Some points, one per row:
tensor([-0.11, -0.84, -0.01, -0.55, -0.41, -0.06, -0.65, -0.10,  1.08,  0.17,  0.10, -0.36, -0.31,
         0.29, -1.09,  1.36])
tensor([ 4.63, -1.07,  0.11, -1.66, -0.50,  0.96, -3.15,  0.36,  0.86,  3.01, -0.04, -3.04, -0.01,
         2.36, -2.77, -0.68])
tensor([-3.11, -2.14, -0.20,  0.81,  0.53, -1.55,  0.90,  2.48,  0.60, -2.06,  1.86,  1.28, -1.36,
         0.27,  0.07,  0.55])
tensor([-4.23, -0.51,  0.16,  2.16, -0.78, -1.20,  2.82,  1.63, -0.14, -1.74,  1.17,  2.45, -1.07,
        -0.92,  0.43,  0.42])
tensor([-3.25,  0.11,  0.18,  1.48, -0.28, -0.81,  1.66,  0.51, -0.52, -1.76,  1.66,  1.69, -1.52,
        -1.06,  1.04,  0.50])
tensor([-1.75,  0.58, -0.87,  0.45,  0.85, -0.55,  1.85,  0.19, -0.12, -0.69, -0.56,  1.52,  1.14,
        -0.99,  0.36,  0.11])
tensor([-3.16, -1.13, -0.32, -0.69, -0.04, -1.52,  0.82, -0.42,  0.47, -3.39,  0.94,  1.14, -2.55,
         0.20, -0.17,  0.77])
tensor([ 1.87, -0.26,  0.36, -0.69, -0.58,  0.88, -1.77,  0.08,  0.70,  1.41,  0.65, -0.96,  0.06,
         1.06, -0.86, -0.67])
tensor([-1.58,  1.12,  0.16, -0.06,  1.37, -0.50,  1.05,  0.36,  0.28, -0.15, -0.18,  0.91,  0.42,
         0.63,  1.64,  0.34])
tensor([-0.75, -0.44,  0.56,  0.19,  0.75, -0.98,  1.17,  1.28,  0.56,  0.19,  0.72,  1.17,  0.09,
         0.95,  0.78, -0.69])
tensor([ 2.88,  0.81,  0.46, -1.44, -0.11,  1.36, -2.24, -1.11, -0.08,  1.66, -1.29, -2.41, -0.42,
         2.90, -1.20, -0.40])
tensor([ 2.26, -0.42, -0.29, -1.02, -0.08,  1.36, -1.85, -0.62,  0.19,  0.13, -0.76, -2.12,  0.36,
         1.08, -1.97, -0.75])
tensor([ 2.27, -0.33,  0.15,  0.48, -1.72,  0.59, -0.42, -0.72,  1.63,  1.74,  0.44, -1.14,  0.59,
        -0.23, -1.39, -0.86])
tensor([-1.90, -0.30,  0.29,  0.43, -1.00, -1.28,  0.43,  2.13,  0.19, -2.09,  2.14,  0.46, -1.73,
        -0.68,  0.94,  0.60])
tensor([-1.46,  0.59, -0.66,  1.23,  0.31, -0.68,  2.13,  0.12, -0.22,  0.53, -0.15,  1.92,  1.44,
        -1.37,  2.51, -0.61])
tensor([-1.49, -0.83,  0.24, -0.72, -0.91, -0.53, -1.26,  0.36,  0.56, -3.08,  1.22,  0.02, -2.96,
         0.15, -1.04,  0.83])
tensor([-4.34, -0.46,  0.68,  1.04, -0.10, -2.18,  1.19,  1.68,  0.15, -2.58,  2.39,  2.56, -1.03,
        -1.01,  0.92,  0.95])
tensor([-3.37,  0.10, -0.18,  0.51,  0.42, -0.90,  1.23, -0.05, -0.88, -2.87,  1.33,  2.64, -1.88,
        -1.23,  1.44,  0.94])
tensor([ 3.12,  1.14,  1.10,  1.15, -1.48,  0.82, -0.78, -0.79,  0.44,  0.93,  0.42, -1.83,  0.76,
         0.59, -1.84,  0.34])
tensor([-1.02, -0.02, -0.14,  0.71,  0.52, -1.02,  1.58, -0.25, -0.91, -0.34,  0.10,  2.23, -0.28,
        -1.16,  1.06, -0.25])
tensor([-1.06,  0.78,  0.32,  1.17,  0.49, -0.44,  0.33,  0.57, -1.21, -1.66, -0.05,  1.59, -0.21,
        -0.74,  2.25,  0.70])
tensor([-3.10, -0.74,  0.46,  0.15, -0.32, -0.64,  2.72,  0.71,  0.06, -1.48,  2.35,  2.08, -1.64,
        -1.04,  1.74,  0.19])
tensor([-1.72, -0.07, -0.58,  0.46, -0.33, -1.07,  1.35, -0.11,  0.34, -0.91,  0.36,  1.32, -0.57,
        -1.34,  1.45, -0.25])
tensor([ 3.68, -1.35, -0.67, -1.91,  0.31,  1.14, -2.23, -0.20,  0.37,  0.98, -0.11, -3.02, -0.32,
         1.64, -2.10, -1.03])
tensor([ 0.25, -0.36,  0.07,  0.82, -1.65,  0.04,  0.47,  0.81,  0.32,  0.85,  1.73, -0.19,  0.20,
        -0.52, -0.77,  1.79])
tensor([-0.90,  0.41, -0.62,  0.80,  1.07,  0.24,  1.05,  0.14, -0.98,  0.60, -0.58,  1.70,  0.85,
        -0.36,  2.13, -0.25])
tensor([-0.79, -0.31,  0.31,  0.01,  0.50,  0.06, -0.21,  0.30,  0.36, -1.44,  0.77, -0.69, -0.42,
        -0.79, -1.32, -0.43])
tensor([-0.34,  0.45, -0.36, -0.61,  0.74,  0.49,  0.64,  0.40,  0.05,  2.14, -0.76,  2.08,  0.87,
        -0.68,  1.06, -0.85])
tensor([-0.13, -0.80, -0.97,  0.70,  0.93, -0.31,  0.94, -0.19, -0.80,  0.80, -0.60,  0.10,  0.68,
        -0.60,  0.35, -0.52])
Then 16 other points, each followed by its number:
tensor([ 4.39,  0.78,  0.55, -1.66, -0.41,  2.71, -1.40, -0.39,  0.04,  4.31, -2.54, -1.60,  2.47,
         1.85, -0.20,  0.71]) 0
tensor([-2.33, -0.40, -0.50,  1.04,  0.62, -1.36,  1.17,  2.17, -0.21, -0.03,  1.12,  1.32,  1.14,
        -0.37,  2.32, -0.51]) 1
tensor([-1.69, -0.55,  0.45, -0.13, -0.56, -0.69,  0.21, -0.13,  0.34, -3.14,  1.68,  0.89, -1.53,
         0.60, -1.07, -0.32]) 2
tensor([ 1.23, -0.16,  0.01, -0.53,  0.53,  0.08,  0.93, -0.46, -0.20,  2.78, -0.92,  0.53,  2.07,
        -0.68,  1.54, -0.76]) 3
tensor([ 0.43, -0.10,  0.01,  1.10, -0.76,  0.09,  0.42,  0.50,  0.65,  1.12, -0.40, -0.44,  0.86,
        -0.45, -0.44,  0.47]) 4
tensor([ 2.37,  0.54,  0.07, -0.63,  0.41,  1.13, -1.05, -2.35, -0.84, -0.22, -0.71, -0.98,  0.97,
         0.77, -0.75,  0.09]) 5
tensor([ 0.96,  1.00, -0.76, -0.48,  0.55,  0.28, -0.70, -1.98, -0.50, -0.86, -1.10, -1.10,  0.62,
        -0.40, -1.32, -1.07]) 6
tensor([-2.46, -1.33,  0.24,  0.77, -0.52, -1.47,  0.60,  1.06,  0.08, -2.63,  1.47,  0.48, -1.67,
        -0.69,  0.95,  0.82]) 7
tensor([ 1.75,  1.48,  0.52, -0.95,  0.14,  0.36, -0.52, -0.75,  0.27,  0.05, -0.46, -0.53,  0.06,
         0.71, -0.75, -0.14]) 8
tensor([ 1.59,  0.87, -0.26, -0.26,  0.30,  0.22, -0.22, -1.94, -0.38,  0.59, -1.38, -0.39,  0.68,
        -0.58, -0.31, -0.37]) 9
tensor([-3.55,  0.17, -0.96,  0.45,  0.57, -1.41,  1.26,  0.14,  0.25, -2.27,  0.62,  2.66, -1.19,
        -0.41,  1.81,  0.27]) 10
tensor([-2.87, -1.18, -0.38, -1.10,  0.73, -0.57,  0.74,  1.41,  1.01, -0.28, -0.03, -0.22, -0.61,
        -0.46,  0.01, -0.41]) 11
tensor([ 3.71,  0.61, -0.37, -0.04, -0.06,  0.63,  0.11, -1.09, -1.44,  3.94, -2.65, -0.88,  3.01,
        -1.19,  1.22, -0.34]) 12
tensor([-3.14, -1.10,  0.25,  0.11,  0.08, -1.37,  0.80,  0.90,  1.64, -2.40,  1.03,  1.18, -2.04,
        -0.10, -0.59,  0.08]) 13
tensor([ 0.07,  0.14,  0.26, -0.62, -0.55,  0.25,  0.35, -0.71, -0.48,  1.33, -0.58, -0.31,  0.09,
        -0.80, -0.18,  0.26]) 14
tensor([ 2.24,  2.27,  0.57,  0.31, -0.32,  1.03, -1.55, -0.74, -0.67, -0.62, -0.53, -1.40,  0.65,
         1.36, -0.40, -0.10]) 15
Which three of these numbered points are nearest to each point below, looking only along the 3 directions in which the first points spread most? Their numbers follow each, nearest first.
tensor([-2.87, -1.21, -0.23,  0.38, -0.24, -0.71,  0.17,  0.82, -0.22, -3.74,  2.45,  0.50, -2.37,
        -0.93, -0.64,  0.98]) > 13 7 2
tensor([ 3.43,  1.19,  0.52,  0.75, -0.79,  2.04, -1.97, -1.17,  0.78, -0.82,  0.02, -2.59, -0.63,
         0.05, -2.28,  1.07]) > 15 8 5
tensor([-2.99, -1.92,  0.23,  1.60, -1.25, -1.22,  1.95,  1.13,  0.03, -1.44,  1.54,  1.21, -0.62,
        -0.18,  0.36,  0.41]) > 7 13 1
tensor([ 0.44, -1.32, -0.44, -1.51,  0.35,  0.43, -0.32, -0.06,  0.86,  1.60, -0.93, -0.55, -0.40,
         0.86, -1.16, -0.95]) > 8 15 6
tensor([ 3.38,  0.85,  0.13, -0.78,  1.74,  1.84,  0.13, -0.49, -0.44,  3.23, -2.55,  0.35,  3.02,
         0.25,  0.47, -0.28]) > 12 3 0
tensor([ 5.99,  0.81, -0.01, -0.24,  0.69,  1.23, -1.82, -0.26, -0.24,  3.14, -1.50, -3.16,  2.07,
         1.61, -0.70,  0.14]) > 0 12 5
tensor([-1.17, -0.38,  0.77, -0.67, -0.20, -1.18,  0.73,  1.29,  0.23,  0.14,  0.20,  1.14, -0.95,
         0.44,  0.66,  1.43]) > 11 2 1
tensor([-3.31,  0.22, -0.67,  0.71,  1.12, -1.64,  1.66, -0.78, -0.02, -2.86,  1.22,  1.47, -1.42,
        -0.90,  1.51,  0.03]) > 10 7 13
tensor([-2.27,  0.60, -0.14,  1.50, -0.29, -0.74,  1.01,  0.63, -0.59, -0.47,  0.42,  1.68,  0.78,
        -1.58,  1.72,  1.12]) > 1 10 11
tensor([ 2.01,  0.08, -0.25,  0.93, -0.48,  0.45,  0.12,  1.00, -0.58,  3.28, -0.79, -0.89,  2.39,
        -0.68,  2.00, -0.25]) > 3 12 4
tensor([ 0.73,  0.81, -0.80, -1.34,  1.09,  1.18, -0.71, -0.57, -0.42,  0.30, -1.25, -1.21, -0.09,
         0.59, -0.53, -0.01]) > 6 5 8
tensor([ 2.37, -0.64,  0.25, -0.46, -1.14,  0.42, -0.98, -0.46,  0.48,  1.75, -0.92, -1.12,  0.23,
        -0.01, -1.55,  0.27]) > 15 8 5
tensor([ 0.94,  0.32, -0.21,  1.41, -0.68, -0.22,  0.49, -0.06, -0.59,  0.45,  0.00,  0.19,  0.20,
        -0.89,  0.90,  1.22]) > 4 14 9
tensor([-1.48, -0.28,  0.72, -0.17, -1.01, -0.61, -0.24,  0.41,  1.03, -0.64, -0.40,  0.63, -0.34,
        -0.20,  0.09,  0.22]) > 11 14 2
tensor([ 2.89,  1.33, -0.13, -1.13,  1.22,  1.76, -0.85, -1.59, -0.53,  2.50, -1.72, -0.68,  1.88,
        -0.24,  0.04, -0.66]) > 12 9 5
tensor([-0.31, -0.29, -0.29,  0.67,  0.12, -0.14, -0.18, -0.58,  0.27, -1.35,  0.52,  0.53, -1.06,
         0.18, -0.42,  0.41]) > 11 2 14
tensor([ 0.31,  0.87,  0.02,  1.22,  0.15, -1.00,  0.30,  1.10, -1.26,  1.23, -1.30,  0.31,  1.01,
        -1.11,  2.16, -0.65]) > 3 14 4
tensor([ 4.85,  0.18,  0.07, -1.07, -0.81,  1.29, -1.84, -0.86, -0.73,  4.16, -1.59, -3.09,  2.23,
         1.52, -0.50, -0.56]) > 0 12 5
tensor([ 1.84,  0.38,  1.96,  0.79, -1.03,  0.57, -0.41,  0.22,  1.31,  0.16,  0.67, -0.77,  0.18,
         0.84, -1.47,  1.43]) > 4 8 14
tensor([ 2.92,  0.74,  1.31,  0.69, -0.71,  1.10,  0.56, -0.88,  0.32,  1.64, -0.53, -0.96,  1.75,
        -0.13, -0.86, -0.03]) > 4 9 15
tensor([ 2.40,  0.07, -0.01, -0.21,  0.53,  0.73, -2.03, -1.07, -0.89,  1.05, -1.12, -1.51,  0.54,
         0.59, -1.49, -0.63]) > 5 15 8
tensor([-3.81, -0.86,  0.00,  1.02, -0.36, -1.33,  0.99,  1.47,  0.27, -2.26,  2.61,  1.45, -1.20,
        -0.50,  0.10, -0.08]) > 7 13 10
tensor([ 1.07,  1.49, -0.72,  0.29,  1.00, -0.22,  0.85, -0.43, -0.44,  0.56, -1.46,  0.89,  1.37,
         0.09,  1.60, -0.70]) > 3 9 14
tensor([-0.51, -0.23, -0.69, -0.69,  0.85, -0.26,  0.03,  0.32,  0.25,  0.03, -1.36,  0.06, -0.55,
         0.96, -0.51, -0.88]) > 6 14 8
tensor([-2.59,  1.46, -1.14,  0.75,  1.11, -1.10,  2.63,  0.71,  0.47,  0.16, -0.03,  2.02,  0.79,
        -1.87,  1.86, -1.16]) > 1 10 11
tensor([ 2.61,  0.82, -0.97,  0.03, -0.25,  0.46,  0.01, -0.08, -0.60,  2.25, -2.08, -0.63,  2.42,
        -0.28,  0.58, -0.03]) > 3 12 9
tensor([-3.61, -1.38, -0.11, -0.40, -0.08, -1.63,  1.42,  1.19,  0.71, -0.52,  0.60,  2.23, -0.36,
         0.02, -1.23,  0.93]) > 7 13 11
tensor([-2.90, -0.94,  0.53,  0.48, -1.46, -1.43,  0.59,  1.20,  0.92, -3.57,  1.44,  1.13, -1.30,
        -0.81,  0.57,  0.58]) > 7 13 2
tensor([ 0.05, -0.56, -0.76, -0.23,  0.11,  0.42, -0.33, -0.11, -0.03,  0.53, -0.26, -0.37, -0.34,
         1.20, -0.97, -0.68]) > 8 6 14
tensor([-3.09, -1.39, -0.40,  1.29,  1.23, -1.51,  1.52,  1.22, -0.51, -1.86,  1.35,  2.16, -0.80,
        -1.36,  2.05, -0.04]) > 10 1 7
tensor([-3.24, -0.58,  0.43,  0.69, -0.01, -1.57,  1.44,  0.90, -0.61, -2.44,  1.12,  2.44, -0.77,
        -1.41,  2.11,  1.28]) > 10 7 1
tensor([ 2.04,  1.35, -0.35,  0.37,  0.92,  0.61, -0.52, -1.91, -1.13,  0.68, -0.75, -0.16,  0.62,
         0.03, -0.48,  0.30]) > 9 6 8
tensor([-0.36,  1.98,  0.39,  1.73,  0.27, -1.29,  0.73, -0.81, -1.06, -0.53,  0.37,  0.68,  0.34,
        -1.65,  1.49,  1.01]) > 1 11 14
